A state moves one step at a time under one of 3 hidden systems, and each row is a state written as 32 numbers. Each run below is a few steps of one system.
seq 1, M, 9 rows:
[[  6   6  -7  -2   2   6  -5   8  -8   9  -8  11  16  11   1  -3  -5   4
    9   0  27  -3   5   4  -8  10   1  -7  -3 -11 -10  -2]
 [ -1  -3 -14   0   4   2  -3   6  -1   6 -10  14  -1   8  -1   4  -3  -1
   11   4  30  10   3  -6  -4  10  10   3  -2  -8  -3  -5]
 [ -5  -8 -13  -2   0  -4   3  -2   2  -1  -8   9 -15   7  -3   7  -3  -9
    8   8  28  16  -1  -9   5   6  15   7   0   1   9  -9]
 [-14 -13  -8   2  -8  -6   5  -7   8  -8   4  -4 -21   3  -4   8  -4  -8
    4   6   8  14  -4  -6  13  -3  10  12  -5  12  15  -3]
 [-11  -8  -4   5 -14  -7   7  -8   6  -8  13 -17 -21   4   0   6  -2  -1
   -5   6 -17   5  -6   2  11 -15   1  11  -7  15  11   3]
 [ -3   3   5   4 -18  -6   4  -6   3  -4  18 -22  -2   3   9   0  -6   6
   -6   2 -27 -11  -1  12   4 -18  -9   5 -11  12   3  10]
 [  5  14   6   4 -13   4  -4   3  -1   2  18 -19  13   6   8  -4  -5  12
   -4  -2 -27 -22   1  13  -6 -15 -14  -4 -10   3  -8  18]
 [ 11  17   2   4  -7   8  -7  10  -6   9   6  -5  23   7   9  -7  -6  14
    3  -1 -12 -25   1  18 -12  -7 -11 -12  -8  -8 -14  15]
 [ 15  15  -6   2  -3   7  -8  12  -8  12  -9   9  28   9   6  -9  -6   8
    8   4  12 -21   3  13 -15   4  -6 -13  -6 -14 -15   5]]
seq 2, Q (9 x 32):
[[  4  -4   1   4   7   3   3  -9  -3  -5 -17   5  -8 -16  -3   2   4 -14
    2   2   0   6  -6  -2  11   3  -1   2   3  -3  13  -1]
 [  0  -8   2  -2  18   8   4  -7  -7  -3 -11   2 -11 -12  -4   2   7  -8
   -3  -4   7  11   4 -12   3   8   4   3   9  -3   0  -4]
 [ -3  -6   7  -3  20   3   4  -4  -5   5  -5   0  -5  -7  -3   2  11   0
   -9  -8   2   8   6 -17  -3   8   1   3   8   1  -8  -4]
 [ -3   4  11  -2  15  -1   3   1  -4   6   2  -7   2  -6  -2   0  11   4
   -9 -11 -12   0   3  -7 -12   2  -5   0   5   5 -15  -3]
 [  3  10  10   6   3  -8   1  -3   0   4   7  -9   9  -4  -2  -4   6   3
   -7  -7 -28 -15  -6   7  -7  -4 -12  -6   0   5  -9  -1]
 [  3   8   3  11  -4  -9  -2  -1   5  -4   9 -10   4  -5   3  -3  -1   0
   -2  -1 -39 -15 -10  14  -2 -13 -16  -5  -2   8   2   5]
 [  2   1  -2  13  -8  -9   1  -6   7 -12   3  -7  -3 -10  -2  -2  -2 -10
    3   7 -36  -7 -15  15  11 -17 -12   2  -1   8  13   5]
 [  1  -7  -2  12  -8  -6   2 -13   6 -16  -6  -1 -11 -16  -3   2   0 -16
    5  10 -24   3 -16  12  22 -14  -7   6   0   7  24   1]
 [  0 -11  -1   6   4  -5   5 -15   3 -11 -14   5 -18 -13  -5   6   2 -20
    4   4  -2  13 -12   0  17   0   3   7   4   3  23  -5]]
seq 3, S, 9 rows:
[[ 12   3  -2  17   9 -11  -2  -9   2 -13 -25  17   0 -25 -10  -3   8 -25
   10   7 -22  -3 -24  14  10   1 -10  -5  12  -9  22 -10]
 [  6 -10   2  15   1   0   5 -18   0 -22 -14  -4  -8 -28  -1  -2   2 -22
    2   5 -33   3 -15  17  19 -14 -16   7   5   2  28  11]
 [  2 -13   7   6  -1  16   9 -24  -7 -16   1 -21 -16 -23  10   1  -3 -10
   -9   2 -19   4   3   7  23 -17 -10  13  -7   6  23  23]
 [ -2 -15  10 -12   1  26   9 -14 -15  -7   7 -26 -12 -11  15   4 -11   8
  -11  -4   8  12  21  -8  10  -9  -1  13  -8   2   3  24]
 [  0  -9   9 -17  12  30   6  -8 -19   7   2 -14   5   1  14  -1  -5  19
  -18 -13  30   9  29 -14  -5   5   1   6  -7  -6 -19  15]
 [  5   3  10 -11  26  15   1   4 -21  19  -6   1  13   2   2   0  11  15
   -8 -17  36   1  20 -21 -22  25   6  -6   2 -10 -30  -4]
 [  4   7  -1  -3  37  -4  -1   8 -12  18 -20  22   7  -3 -13  -2  22   2
    1 -13  21   5   1 -19 -22  30   3  -7  18 -10 -25 -24]
 [  2   2  -6  12  28 -20   3   1   1   3 -31  28  -1 -13 -20   1  23 -22
    8  -4   3  14 -18 -11  -8  25   3  -5  23  -7  -1 -31]
 [  5  -8  -3  16  12 -22   4 -13   5 -13 -32  26 -11 -26 -19   3  12 -35
    8   5  -3  17 -24   3  16  10   2   1  19  -3  26 -26]]

Which system made each run below?
seq 4 (3 x 32):
[[ 12  10   0   3 -13  11  -5   5  -8   4   4  -3  20  10  10  -5 -13  13
    3   1   2 -20   3  17  -7  -8  -6  -7 -14  -8  -8  17]
 [ 13   9  -7   5 -13   8  -5   3  -5   1  -5   8  19  10   8  -4 -11   5
   11   6  14 -14   1  21  -2  -3  -6  -7 -10 -13  -1   8]
 [  7   4 -18   8  -8  -2  -5   7   2  -1  -9  16  11  13   0  -1  -6  -5
   15   9  19  -3  -7  11   1   5   1  -3  -5  -9   4  -2]]
 => M
seq 5, 3 rows:
[[ 13  17   1   7  -6  -2  -9   8  -2   5   5  -1  22   4   4  -7  -3   7
    4   1 -17 -22  -5  18  -9  -8 -15 -12  -5  -8 -11   7]
 [ 11  16  -4   4  -1  -1  -4  10  -6  12  -5   9  22  10  -1  -6   1   8
    6   0   5 -18  -2  10 -14   6  -3 -13  -3  -8 -15  -2]
 [  5   5  -9  -1   5   3  -5   9  -5  11  -8  18  15  12   2  -2  -2   5
   10  -2  31   0   7   2 -12  16   4  -8   0 -12 -13  -7]]
 => M
seq 6, 3 rows:
[[ -8  -4  -2  -7  14   6   4   2  -9  11  -4   1  -8   7   0   8   4   5
    0  -6  31  11   8 -18  -9  12  12   3  -2  -1 -13  -8]
 [ -1   0  -8  -1  13   1  -1   7  -6   8 -12  14   1   8  -2   4   4   0
   11  -2  29  10   2 -11 -10  21   8  -1   3  -6 -12 -10]
 [  8   4  -8   8  11  -5  -2   5  -3   3 -20  19   7  -1  -7  -1   9  -9
   13   2  11   0 -11   0  -6  13   0  -4   5  -8  -1 -12]]
 => S
seq 7, 3 rows:
[[ 16  15  12  14  25 -10  -3   4  -9   9 -21  12  15 -23 -13  -8  20  -9
    2  -9 -20 -11 -17   3 -14  14 -13 -17  15  -9 -11 -15]
 [  5   9   4   5  35 -10   0  11 -12  17 -21  18   6  -8 -20  -2  24  -7
    1  -9   2   2  -7 -17 -23  28   2 -11  18  -8 -20 -27]
 [ -7  -2   3  -5  35  -2   5  -3 -11  16 -22  10  -7  -5 -14   3  26  -4
   -6 -14  22  13  -1 -30 -15  28  12  -3  14   0 -19 -28]]
 => M
seq 8 (3 x 32):
[[  8  17   6   1  13  -6  -3  12  -9  16 -10  13  21   3  -8  -7  11   4
    2  -7   3 -13  -5   0 -21  16  -1 -17   7  -9 -24 -13]
 [ 14  17   7   6   4   6  -9  10  -8  11   1  -3  26  -2   4 -11   0  11
    0  -4 -20 -25  -2  13 -17  -3 -17 -15  -3  -6 -18  12]
 [ 13  12   9   4 -12  12  -2   1  -6  -2  12 -19  18  -4  15  -8 -11  12
   -4   0 -28 -19   4  21  -4 -18 -17  -3 -12  -2  -4  26]]
 => Q
seq 9 (3 x 32):
[[  3  -5   2  -6  15  12   1   1 -12   5 -11   4   1  -6   1   1  -1  -1
    0   0  24   7   9 -10  -1  10   3   0   3  -7  -6   5]
 [  9  -1   4  -3  16   7   2   0 -11   6 -16  10   5 -10  -3  -1   5  -1
    0  -6  15   5   2  -6  -3  12   1  -3   7 -10  -1  -1]
 [  8  -1   5   2  19   2   2  -3 -12   2 -18   9   0 -15  -8  -3  12  -8
    0  -4   0   4  -4  -3  -1  12  -2  -5   9  -6   0  -5]]
 => S
seq 10 (3 x 32):
[[  3  12  -4  -2   6 -11  -5  20   0  19  -6  20  15  15 -11  -3   8   8
    7  -6  19  -4  -1  -6 -22  20   7 -13   8  -5 -25 -21]
 [  2  13  -8  13   5 -25  -7  11   6   6 -14  23   8   5 -18  -2  12 -10
   12   6  -9  -9 -24   3 -12  13   2 -15  12   1  -4 -26]
 [  0   7 -11  20  -4 -28   0   2  13  -6  -7  16  -5  -4 -15   0   9 -23
   13  10 -22  -5 -30  15   4   2  -3  -5   8   5  17 -17]]
 => S
seq 11 (3 x 32):
[[  5   5   1  14   9 -20   1  -5   3  -6 -17  13  -4 -17 -14   0  12 -22
    7   5 -26  -2 -24   6   3   4  -4  -6  12   2   9 -16]
 [ 13   4   4  14  13  -7   1  -6  -3  -7 -24  11   0 -27 -12  -4  11 -21
    5   3 -25  -3 -20  10   6   3  -8  -7  12  -3  12  -7]
 [ 10  -1   8   9  18   6   3 -13  -8  -8 -20   2   2 -28  -3  -7  10 -11
   -4  -3 -24  -2 -10   4   8  -2 -15  -1  10  -7   9   4]]
 => Q
seq 12:
[[  4   8 -18   6  -5 -12  -8   9   5   4 -10  20   7  16  -7   0   0  -6
   14   6  11  -2 -12   6  -7   8   4  -8   2  -3  -3 -14]
 [ -8  -1 -16  -1  -3 -12  -1  13   6  11   2  11  -8  26  -7   5  -2   2
   12   5  30   7  -1 -12  -7  14  19   0  -2   3  -6 -18]
 [-17  -8 -10  -7  -8  -2   4   4   4   8  12  -3 -18  24   3  10  -4   6
    3   4  30  11   9 -16  -2   6  18  10 -11  10  -4  -6]]
 => M
seq 13 (3 x 32):
[[ 13   6   2   0  12  10  -5   2 -13   6 -17  12  13  -6   1  -5   2  -1
    5  -2  14  -3   3   3  -6   9  -1  -7   4 -13  -5   1]
 [ 13   7   7   7  15   4  -1  -3 -10   1 -21   9   9 -18  -5  -7  10  -9
    2  -3 -10  -7 -11   8  -2   4  -8 -10   9 -12   0  -5]
 [  8  -1   7   9  13  -2   3  -9  -4  -9 -14   0  -5 -24  -7  -1  12 -13
   -4  -3 -24  -1 -13   1   5  -1  -7   0  13  -1   8  -4]]
 => S
seq 14, 3 rows:
[[  0  -9  -1  -6  24  10   6  -7 -16   5 -21  10  -8  -7  -2   4  12  -4
   -3  -5  34  20   7 -21  -3  20  10   2   8  -8  -7 -12]
 [  0   5   9 -10  30   9   2   3 -17  19  -9   2   4  -2  -3   2  16   9
   -9 -18  25   5  12 -21 -19  22   5  -3   4  -4 -27 -10]
 [  0  13  12  -6  18   3   2  11 -10  18   7  -8  16   3   1  -6  12  21
  -13 -17  -7 -10  12 -11 -24   9  -6  -9   3  -1 -32   0]]
 => Q
seq 15 (3 x 32):
[[ -1   3  24   6  -1  -7   9 -12  -1  -5  13 -29 -10 -21   0   0   7  -1
  -18  -6 -48 -13 -10   5   5 -16 -12   2  -1  15   4   8]
 [ -8  -2  11  11  -8 -18   8 -10  11 -12  14 -20 -21 -16  -6   4   9 -13
   -7   5 -52  -5 -19   5  13 -18  -5   5  -1  22  16   0]
 [ -7  -4   2  17  -9 -25   6 -15  16 -20  -1  -5 -20 -19  -9   5   6 -22
    1   7 -42   6 -27   7  19 -14  -5   8   8  15  28 -11]]
 => Q
seq 16 (3 x 32):
[[  8  16  -9   5 -12  -9  -9  14   4  10  -1  15  21  18  -1  -6  -3   5
   13   6   3 -18  -9  14 -11   3   0 -14  -4  -7  -8  -8]
 [  0   7 -14  -3 -10  -3  -7  15   3  13   1  14  14  25  -2   1  -9  11
   13   5  36  -1   6   0 -13  11  11  -6  -3  -6 -13 -11]
 [ -7  -3 -17 -10  -7   4  -4   8   0  10   2  10   0  27   2   5  -8   6
   10   2  50  10  12 -11  -7  12  15   3  -9  -1 -10  -4]]
 => M
